A single turn carries every row of the set below to another of its rows. Some are shown first; where does it send the rows asked next?
tabi: |  -91 |  -78 |  224 |  -75 |  150 |  -67 | -124 |  115 |  -60 |  -97 |  -71 |   89 | -214 |
bon: | -243 |  -17 |  264 |  -49 |  -49 | -166 |   71 | -167 |  148 | -102 |   35 |   50 |  -15 |
gigu: |  -12 |   47 |  117 | -395 |   60 |  -38 |   59 |  -36 |  191 | -165 |  -51 |   18 |  -88 |
gul: |  -68 |  216 |  -82 |  -31 |  244 |   71 |   87 | -108 |  100 |  -43 |   45 | -149 | -149 |
Dubab: | -164 |  -20 |  297 |  -70 |   -5 | -246 |   19 | -177 |   68 | -115 |  -25 |   85 |   15 |
mize: |   71 |  176 |  -12 |  -92 |  338 |   35 |   -1 | -172 |  -44 |  -78 |   17 |  -75 |  -29 |
Kazu: |  -71 |  176 |  -44 |   65 |  267 |   90 |    9 |  -79 |   41 |  -55 |   91 | -109 | -156 |
tif: |   20 |   81 | -114 | -118 |   28 |  -64 |   48 |  141 | -190 |   39 |  -77 | -226 |  -67 |
tobo: |   60 |   73 |  188 |  -19 |  148 |  -46 |   28 |  107 | -120 |   48 |    9 |   57 |  287 |
zunu: |  138 |   53 |   58 | -179 |  113 |  -32 |  227 |  -47 |  124 |  -42 |  -75 |  131 |  258 |
Vog: |   53 |  -46 |  142 |   97 |  192 |  -91 |  100 |   98 | -104 |   46 | -140 |  162 |  117 |
vana: |  105 |  -55 | -160 | -104 |  -95 |  136 |  -22 |  141 |   69 |  -66 | -145 |  -22 | -103 |
meze: |  126 | -120 | -134 | -147 |  -39 |  180 |    2 |   66 |  -53 |  -53 | -167 |    4 |   -2 |
gem: | -233 |  -34 |  -26 |   28 | -126 | -128 |   -3 | -219 |  178 |  -10 |  -74 |   56 |   93 |
duzi: |  -89 |  -25 |   24 |    5 |  -70 | -222 | -116 | -231 |   90 |  -70 | -109 |  127 |  143 |
fifu: |  -13 |   26 |  -62 |   37 |   29 |   77 |  -69 |  153 | -207 |  -53 |  101 | -142 |  -49 |
Gez: | -248 |  -63 |   -3 |   99 | -104 | -125 |  -42 | -185 |  120 |   -5 |  -72 |   75 |   76 |
dize: |  100 |  -73 | -146 |  -64 |  -86 |  155 |  -51 |  146 |   41 |  -79 | -132 |   -4 | -110 |
Riba: | -260 |  -17 |  261 |  -31 |  -41 | -188 |   69 | -151 |  127 |  -74 |    6 |   43 |  -30 |
Vaf: | -80 | 100 | -10 |  42 |  22 | -95 | 278 | 166 | 234 |  79 | -98 |  24 | -32 |
Gaki: | -128 | -103 |  183 | -175 |   96 |  179 |  -40 |  -40 |   63 | -198 |  120 |  106 |  -47 |
zod: |  113 |   67 |  -79 | -153 |   13 |  111 |  -71 |   28 | -122 | -152 |  157 | -120 |   82 |
ser: |    1 |   43 |   63 |  138 |   47 |   86 |   70 |  116 |  217 | -109 |  153 |  174 |   79 |
zira: | -54 | 189 |  74 |   9 | -20 |  34 |  95 | 172 | 218 | -15 | 172 |  -6 | 169 |
gif: | -226 |  -62 |  122 | -231 |   95 |  -40 |  160 |   49 |   42 |   25 | -166 |  -57 | -201 |
tikid: |   31 |  172 |  -13 |  -61 |  347 |  -33 |   30 | -127 |  -85 |  -19 |  -66 |  -97 |  -93 |
dufek: |  106 | -124 | -130 | -130 |  -26 |  157 |    8 |   81 |  -67 |  -34 | -191 |   -5 |  -25 |
Gamoz: |   49 |  137 |  119 | -167 |  109 | -105 |  158 |   82 |  -16 |   94 |  -71 |  -17 |  286 |
Bigop: | -118 |  -22 |   15 |    1 |  -66 | -267 |  -82 | -205 |   76 |  -18 | -173 |   88 |  106 |
mef: |   30 |  132 | -169 | -234 |  -32 |   50 |  105 |   58 |  -17 |  -53 |   52 | -226 |   15 |
vusi: | -164 |   -7 |  282 | -108 |  -10 | -258 |   42 | -179 |   79 |  -96 |  -45 |   63 |   23 |
vevuz: | -123 |  166 |   88 |   91 |    9 |  -57 |  111 |  266 |  122 |   98 |   48 |  -50 |   67 |

Gamoz turns into vevuz
tif turns into fifu
Now these:
gul turns into tikid
dize turns into meze
Vaf turns into Vog
Gaki turns into gigu
vusi turns into Riba
Bigop turns into Gez

